In the rows, 128 means zero.
One turn moves each row of this set onto another row. After a few examples, where does it send each row asked below?
Q_532: [157 142 137 149 132 118 128 126 112 127 118 109 120 120 116 129  99 125
 149]
Q_652: [105 146 123 124 132 129 150 147 105 116 126  92 120 122 102 140 128 133
 152]
Q_254: [128 140 118 110  95 126 109 162 125 103 120 122 127 124 115 128 110 130
 168]
Q_721: [129 102 116 133 107  99 113 169 121 116  89 124 121 123  93 119 135 121
 155]
Q_201: [150 134 120 127 129 123 126 126  94 111 118 132 128  85 120 144 102 102
 137]
Q_457: [127 121 106 125 133 141 124 122 108 106 150 108 122 114 104 121 125  96
 140]
Q_464: [146 118 126 130 106 114 135 131  94 109 120 138 136  89 112 138 111 107
 135]
Q_315: [128 120 104 112  94 129 119 154 115 122 126 124 111 133 104 121 109 118
 173]
Q_88: [124 116 116 123 114 102 109 174 118 100 102 131 122 127  98 136 148 119
 148]
Q_994: [123 134 121 128 115 116 118 128 143 111 102  95 110 110 120 126  88 105
 127]
Q_210: [125 107 127 128 134  76 105 164 123 107 104 116 113 120 115 127 136 127
 133]
Q_216: [130 132 111 120 147  97 113 122 101 114 106 112 122 108 135 133  97  96
 127]
Q_868: [140 126 119 138 153 119 110 110  92 119 115 111 132 122 122 121 110 113
 134]
Q_414: [119  96 120 134 108 100 112 165 118 116 108 116 128 109  98 132 147 124
 165]
Q_424: [113 131 104 117 163 109 120 131  94 117 124  97 123 109 128 121 114 102
 142]
Q_563: [116  99 119 135 125  85 114 155 116 124  83 115 117 123 107 112 135 117
 146]
Q_33: [115 118 119 131 130  98 108 152 106 102  98 131 129 132 107 124 157 117
 142]
Q_625: [117 132 112 103 121 108 150 161 102 113 107 110 107  95 109 121  99 107
 131]
Q_557: [118 140 120 131 111 106 122 132 145 118 111  97 113 114 126 120  88  98
 139]
Q_120: [126 103 109 112  92 132 109 147 120 123 117 113 109 111 102 147 106 126
 160]
Q_426: [116 138 121 137 154 110 116 118 109 126 103  87 126 120 129 123 105 116
 147]
Q_198: [126 128 115 129 131 144 120 123 111  97 145 108 135 109 107 110 126 104
 141]
Q_672: [139 114 123 106 103 134 103 161 121 101 125 109 118 107 106 131 109 144
 155]
Q_573: [116 153 120 132 144 133 143 135 102 128 120  90 116 116 111 137 116 123
 160]
Q_644: [126 103 120 123 116  89 109 178 128 110 114 114 113 117 103 134 139 129
 154]
Q_380: [124 137 107 110 142 117 140 152 101 123 112 103 102  91 115 129  94 103
 140]
Q_197: [111  92 119 134 131  93 109 150 108 114 108 117 126 106 112 133 155 121
 148]
Q_912: [150 128 146 149 116 108 138 132 120 125 123 104 118 122 112 132 107 139
 144]

Q_672 -> Q_120
Q_573 -> Q_532
Q_426 -> Q_868
And these:
Q_652 -> Q_912
Q_197 -> Q_563
Q_88 -> Q_644
Q_457 -> Q_557

One turn moves each row of this set onto another row. After a few examples, where does it send each row asked below?
Q_486: [114 145 130 140 131 152 158 135 150 100 127 146 122  80]
Q_922: [107 112 120 138 120 126 143 118 133 131 106 161 106 107]
Q_363: [113 121 103 145 125 130 129 171 137 115 100 134 120 112]
Q_933: [108 111 141 124 106 137 140 129 133 113  98 119 115  80]
Q_836: [ 98 132 108 150 117 131 163 158 112 110 116 133 106 112]
Q_104: [119 148 130 122 142 168 128 124 150 117 112 117 110 101]
Q_926: [119 147 122 134 106 141 178 143 162 119 112 110 110 100]
Q_576: [130 132 138 132  95 127 135 137 142 139  98 108 114 103]
Q_430: [112 144 123  97 116 167 152 124 139 115 110 144 103 112]
Q_938: [104 122  99 124 127 117 147 162 132 125 102 142 117 103]
Q_123: [123 127 137 140 115 124 167 142 157 118 115 100 103 109]
Q_157: [118 125 105 102 127 154 137 129 159 121 112 120  98  78]
Q_606: [112 122 102 133 115 140 131 124 123 134 120 134 137  98]
Q_308: [140 141 101 138 109 133 148 140 113 117 123 148 103 101]
Q_409: [131 113 124 127 119 148 117 135 132 126 117 136  82 127]
Q_101: [124 110 107 141 116 173 131 124 145 129 111 133  88 110]
Q_65: [114 114 101 155 114 134 145 145 118 103 119 152 113  96]
Q_165: [117 135  94 161 120 138 131 133 161 131 108 145  98  99]
Q_709: [130 142 117 116 120 146 140 159 167  92 116 150 123 111]
Q_82: [122 147 130 125  96 142 138 156 158  98 107 145 124  88]
Q_366: [111 125 131 139  81 151 138 138 141 122 129 128 100  87]
Q_668: [100 122 133 113 115 122 150 138 113 111 103 144  99 102]
Q_748: [117 136 118 119 141 168 128 141 140 134  93 125  97 116]
Q_181: [121 138 129 125  97 143 130 132 117 119  92 110 121 109]
Q_214: [124 124 137 131  98 149 171 144 156 120 123 105 110 108]
Q_927: [109 135 132 140 119 145 143 152 175 106 124 112 106 122]
Q_612: [143 102 115 125 126 146 150 144 157 126 102 132  88 113]
Q_298: [117 141 131 137 102 150 143 131 144  85 135 119 101 126]
Q_590: [125 135 124 122 118 173 125 134 146 137  99 131 104 131]
Q_838: [125 146  96 110 118 162 151 143 143 111  94 142 126 121]
Q_385: [113 159 120 140 107 143 136 147 150  97 136 123 124 117]
Q_792: [135 133  90 147 112 130 142 142 122 113 120 128  90 116]
Q_790: [120 138 121 150 106 149 146 140 171  92 119 109 109  93]
Q_982: [113 145 108 117 112 135 141 153 169 101 106 131 133 120]
Q_631: [130 126 140 104 100 119 152 129 136 107  99 124 115 101]
Q_953: [104 130 117 108 126 156 171 132 144  99 110 149 109 116]
Q_280: [ 92 123 143 114 121 120 138 135 128 115 122 129 101  98]
Q_111: [119 139  75 130 112 151 140 131 142 109 119 134  84 106]
Q_675: [ 91 121 135 123 109 116 142 128 122 112 113 141 116 113]
Q_723: [109 135 104 116 123 165 135 125 157 100 100 146 127 104]
Q_188: [114 109 124 138 100 140 157 151 140 128 130 107 120  92]
Q_810: [109 134 114 132 125 169 131 148 141 146 109 127  96 119]
Q_683: [136 120 113 134 134 142 154 143 150 124 128 135  76 113]
Q_681: [129 139 111 108 124 140 129 137 172 109 116 148 126 114]
Q_534: [131 131  98 142 118 148 143 151 116 107 133 139  96 122]

Q_675 -> Q_709
Q_938 -> Q_385
And these:
Q_188 -> Q_104
Q_612 -> Q_181
Q_631 -> Q_838
Q_982 -> Q_534
Q_926 -> Q_810
Q_486 -> Q_165
Q_790 -> Q_101

One turn moves each row of this set onto another row. After a few examples, where does it send each row asked below?
Q_194: [ 96 140 136 134 102 126 155 113 125 138 108 151 135 129  90 126 140  91
 107]
Q_204: [111 158 121 135 110 142 139  94 128 130 132 117 128 111  85 121 135 130
 126]
Q_655: [120 122 128 147 134 190 149 115 107 119 143 136 138 135 106 132 167  98
 126]
Q_900: [132 146 129 135 114 119 177 141 122 120 142 128 122 129 129 129 157 105
 144]
Q_312: [ 93 149 129 126 109 136 178 142 111 125 155 141 140 118 106 163 165 125
 126]
Q_425: [123 125 120 143 134 189 156 115 100 125 145 142 136 138 102 135 169 105
 122]
Q_796: [ 99 145 138 130 108 130 153 111 125 139 112 153 131 136  88 118 133  95
 112]
Q_186: [117 106 134 163  95 160 153  98 123 132 147 141 133 135 122 153 159 109
 105]
Q_423: [125 125 126 145 130 187 157 111 108 123 140 140 127 139  96 128 174  95
 118]
Q_830: [137 138 136 133 117 119 175 135 115 117 152 126 125 125 134 132 157 111
 139]
Q_733: [107 108 133 164 100 155 152  98 123 128 153 152 136 138 120 150 153 112
 103]
Q_648: [114 157 124 147 109 138 138  84 124 126 131 120 131 110  84 127 133 122
 122]
Q_825: [ 94 146 128 123 107 138 175 142 115 135 154 150 138 117 108 167 161 119
 127]
Q_178: [137 144 132 139 110 123 183 137 119 121 147 128 128 126 123 127 159 114
 151]
Q_717: [112 165 125 146 113 140 141  90 123 136 133 115 130 115  87 123 137 123
 121]

Q_425 -> Q_900
Q_825 -> Q_194
And these:
Q_186 -> Q_312
Q_423 -> Q_830
Q_717 -> Q_655

